In the data rows, the value 128 means zero.
Here are some points:
[127 154 145 137 163 126 127 130 125 194 123 130 123 207 132 172 127 197
 129 132 185 131]
[208 255 193 143 254 125 233 127 125 149 131 129 129 255 132 151 130 252
 227 187 255 171]
[156 255 169 136 197 129 171 131 129 139 131 128 126 255 128 145 129 221
 175 135 217 142]
[126 124 142 255 130 127 121 126 124 255 203 130 125 144 129 255 131 166
 133 123 151 127]
[186 255 174 130 197 122 190 129 135 138 126 129 135 250 125 135 131 215
 176 154 213 174]
[147 147 138 140 146 124 137 128 133 200 131 137 132 183 128 182 127 180
 138 135 172 155]
[126 156 147 148 159 133 126 127 124 200 129 126 127 204 127 182 136 182
 122 132 188 125]
[136 164 147 166 145 133 129 130 124 220 139 126 126 185 126 205 128 176
 134 132 181 145]
[182 247 166 119 184 128 177 128 128 135 129 130 132 246 125 139 129 204
 167 139 208 176]
[139 255 170 119 214 127 180 123 129 133 131 126 130 255 129 126 130 227
 160 136 238 143]
[208 255 212 130 255 122 255 164 125 131 124 133 131 255 166 128 131 255
 238 167 255 179]
[159 182 157 135 162 126 148 128 128 184 127 129 127 196 134 171 126 179
 151 133 180 168]
[255 255 204 128 255 129 255 159 129 128 133 129 126 255 184 124 129 255
 247 199 255 241]
[202 255 187 126 249 127 224 127 133 137 133 128 120 255 130 141 127 253
 220 185 255 167]
[180 255 165 127 193 129 195 128 128 142 129 135 124 243 132 134 122 218
 184 163 220 186]
[125 150 148 153 157 128 126 130 124 209 135 132 130 199 125 191 121 174
 118 133 178 128]
[123 140 142 157 151 126 127 130 131 214 137 122 125 193 131 198 129 171
 129 130 176 131]
[184 250 173 123 184 133 177 125 130 135 125 123 124 242 128 134 128 211
 173 156 208 169]
[126 164 150 151 161 128 126 129 130 205 127 128 127 202 132 191 127 189
 133 123 182 131]
[146 177 153 130 169 131 148 124 118 183 125 134 126 201 129 163 128 185
 152 127 192 161]
[144 159 148 255 146 125 134 134 130 255 216 132 129 149 130 255 137 141
 144 131 140 128]
[153 167 157 135 152 133 142 131 128 196 127 124 134 194 132 179 127 183
 148 130 175 160]
[123 131 144 255 128 126 129 133 129 255 255 125 126 141 129 255 130 140
 127 128 142 126]
[128 128 141 255 132 126 124 134 129 255 250 126 123 129 128 255 130 162
 126 126 136 135]
[158 255 177 153 231 126 199 129 132 150 140 130 126 255 133 154 126 242
 181 147 245 147]
[125 132 138 213 120 131 127 128 128 255 173 133 129 157 128 249 133 160
 127 136 160 130]
[125 134 145 166 145 127 126 130 126 231 134 136 127 191 128 215 134 197
 129 137 183 127]
[126 129 141 178 144 129 132 132 131 247 140 128 131 179 125 217 136 189
 129 126 184 129]
[132 171 161 147 160 132 125 132 130 201 129 128 130 198 132 184 133 194
 135 125 190 130]
[179 255 189 129 255 133 231 122 127 123 133 129 129 255 130 131 121 255
 219 164 255 161]
[217 255 216 127 255 127 255 177 129 141 126 127 127 255 180 137 129 255
 251 168 255 187]
[142 159 149 181 148 130 143 128 122 220 148 126 132 178 122 210 131 170
 150 132 169 149]
[130 129 142 255 125 127 134 131 128 255 187 122 129 140 131 255 134 167
 128 119 153 128]
[134 175 153 163 161 128 133 133 127 216 144 131 121 197 125 204 123 183
 142 122 179 121]
[146 170 156 144 149 130 142 122 126 190 124 130 129 191 125 176 130 177
 148 131 177 151]
[160 184 158 140 154 126 146 124 130 186 128 134 129 204 127 170 131 190
 152 134 186 155]
[133 128 140 255 124 123 128 124 127 255 185 133 123 134 127 255 135 151
 129 130 149 125]
10 more points follow, each with its number after it:
[127 165 150 148 164 128 127 129 132 201 129 134 125 203 127 178 127 187
 127 129 180 130] 0
[129 212 159 132 189 127 137 128 132 175 127 128 130 230 130 159 132 204
 143 133 199 132] 1
[157 171 147 138 159 127 140 128 125 188 123 132 126 201 133 174 127 183
 146 127 175 155] 2
[159 189 154 130 160 123 152 134 133 184 124 130 132 201 127 175 128 183
 151 127 181 163] 3
[133 130 138 255 126 126 127 126 121 255 211 127 125 128 130 255 129 129
 133 126 136 126] 4
[131 155 149 162 156 127 129 124 122 224 135 127 125 190 132 211 121 179
 132 126 172 128] 5
[164 205 159 124 166 124 153 130 129 170 123 129 124 222 126 158 132 196
 162 138 188 154] 6
[129 188 154 141 169 130 125 125 129 186 130 121 131 223 126 185 127 196
 133 133 189 129] 7
[147 158 153 148 145 130 139 125 127 191 129 133 136 190 125 182 126 179
 150 125 171 155] 8
[128 131 142 255 137 126 124 135 129 255 232 127 124 140 128 255 129 166
 126 127 143 133] 9
Which of these numbered points is nearest to each point below by angle, seen from the average point of the first points? Its number follows each.
[140 183 153 146 176 131 138 124 126 191 131 124 132 211 137 171 125 191
 142 134 186 130] > 7
[157 185 151 138 163 130 151 130 124 181 128 129 125 203 123 167 123 185
 150 138 180 155] > 3
[138 186 156 138 164 129 137 130 128 195 127 130 121 213 121 183 124 198
 137 135 194 128] > 7
[127 161 149 148 162 128 128 129 132 202 129 134 125 204 126 179 126 189
 126 129 181 130] > 0
[141 188 154 138 164 130 135 129 129 185 131 131 125 216 131 172 132 197
 148 132 197 129] > 7
[170 215 160 121 167 124 157 131 129 165 123 129 125 223 126 154 133 197
 167 140 186 159] > 6
[149 163 151 133 162 132 143 124 116 192 124 135 125 188 129 170 128 178
 151 125 184 164] > 2
[142 161 152 148 144 130 137 127 135 196 129 130 127 191 128 184 126 180
 143 129 163 159] > 8
[154 178 155 144 154 128 147 126 132 182 130 125 124 193 127 174 129 181
 150 136 174 161] > 2
[129 131 144 255 124 127 129 135 131 255 255 134 132 124 134 255 126 152
 122 132 132 118] > 9
[133 165 144 181 144 126 122 128 130 228 147 121 127 198 127 209 130 185
 132 126 173 132] > 5
[175 225 162 122 172 125 162 130 130 160 125 129 124 228 127 149 131 201
 169 141 191 164] > 6
[134 218 157 136 188 130 132 127 128 175 136 124 126 235 128 155 128 201
 138 125 198 128] > 1
[127 156 151 148 163 132 133 129 134 200 134 131 124 202 136 182 127 182
 127 125 172 130] > 0
[139 189 152 136 168 127 137 125 133 192 121 135 132 212 129 179 131 201
 143 128 198 123] > 7
[175 223 165 132 170 126 170 125 123 155 127 131 129 223 127 150 125 201
 175 145 198 189] > 6
[129 202 159 135 184 127 136 128 131 178 127 127 131 226 130 163 131 202
 141 133 198 131] > 1
[124 131 134 255 126 130 128 124 125 255 218 131 127 125 134 255 129 127
 133 126 124 130] > 4
[136 133 146 171 142 126 129 133 128 234 132 123 126 186 124 210 132 184
 131 123 176 136] > 5
[122 156 145 144 157 121 134 132 130 197 135 132 133 195 123 179 125 181
 124 129 185 127] > 0
[133 129 146 175 140 125 127 133 129 240 133 123 125 187 122 216 131 187
 129 122 177 132] > 5
[130 156 145 172 141 134 122 130 123 232 141 126 125 180 125 213 129 172
 129 130 180 139] > 5
[138 156 157 149 141 125 132 131 130 200 132 131 124 188 125 182 132 177
 142 126 177 151] > 8
[128 202 158 137 185 129 135 129 132 180 126 127 130 225 131 165 132 202
 140 134 197 131] > 1
[174 219 167 127 179 121 167 125 124 152 128 127 133 222 125 151 126 201
 170 147 202 181] > 6
[130 177 148 140 163 120 133 126 127 196 132 129 131 218 129 183 129 192
 133 133 189 134] > 7
[126 132 143 255 129 126 128 127 131 255 255 128 134 145 130 255 125 140
 124 131 138 126] > 9
[136 152 144 140 146 129 136 123 128 203 130 137 137 188 128 185 130 169
 139 135 171 143] > 8
[131 186 152 141 169 127 130 134 129 197 132 129 125 211 131 189 120 192
 135 123 187 132] > 7
[179 233 168 130 173 125 175 125 122 150 127 133 129 229 127 144 124 205
 181 149 203 194] > 6
[135 176 154 166 162 129 132 132 128 223 145 131 122 198 125 209 123 184
 142 123 179 122] > 5
[128 132 139 255 129 130 127 126 123 255 201 129 129 123 127 255 127 131
 126 129 128 125] > 4
[129 153 145 153 164 129 129 138 133 202 132 129 128 200 126 183 126 189
 128 130 184 127] > 0
[129 219 157 129 191 124 145 128 121 156 132 125 128 253 130 142 125 209
 147 133 205 133] > 1
[128 135 137 255 133 132 131 127 123 255 255 128 125 139 122 255 120 143
 134 129 130 132] > 9
[145 164 151 142 152 130 145 126 120 192 127 127 133 189 121 178 132 179
 154 133 176 154] > 8
[176 230 171 131 181 130 174 130 125 159 128 132 129 232 134 151 125 208
 164 145 211 174] > 6
[126 231 158 126 199 125 147 127 119 148 131 125 127 255 131 134 124 214
 148 134 213 129] > 1
[131 127 145 182 138 125 128 130 130 241 142 133 127 183 124 222 136 192
 125 127 178 128] > 5
[127 128 140 255 130 123 125 128 126 255 174 129 130 121 119 255 127 128
 128 129 119 134] > 4
[130 150 141 175 132 129 128 122 122 218 133 127 125 175 130 201 132 171
 124 126 167 135] > 5
[143 222 149 126 188 129 144 127 127 165 123 123 131 241 125 143 129 204
 145 132 207 128] > 1
[165 204 161 141 175 129 160 133 127 176 125 123 126 214 132 173 129 195
 160 140 188 160] > 6
[133 147 141 175 134 130 127 120 123 218 134 126 124 177 129 200 133 172
 122 126 166 134] > 5
[129 172 162 129 177 128 127 125 128 165 123 125 135 232 127 159 132 212
 127 131 199 126] > 7
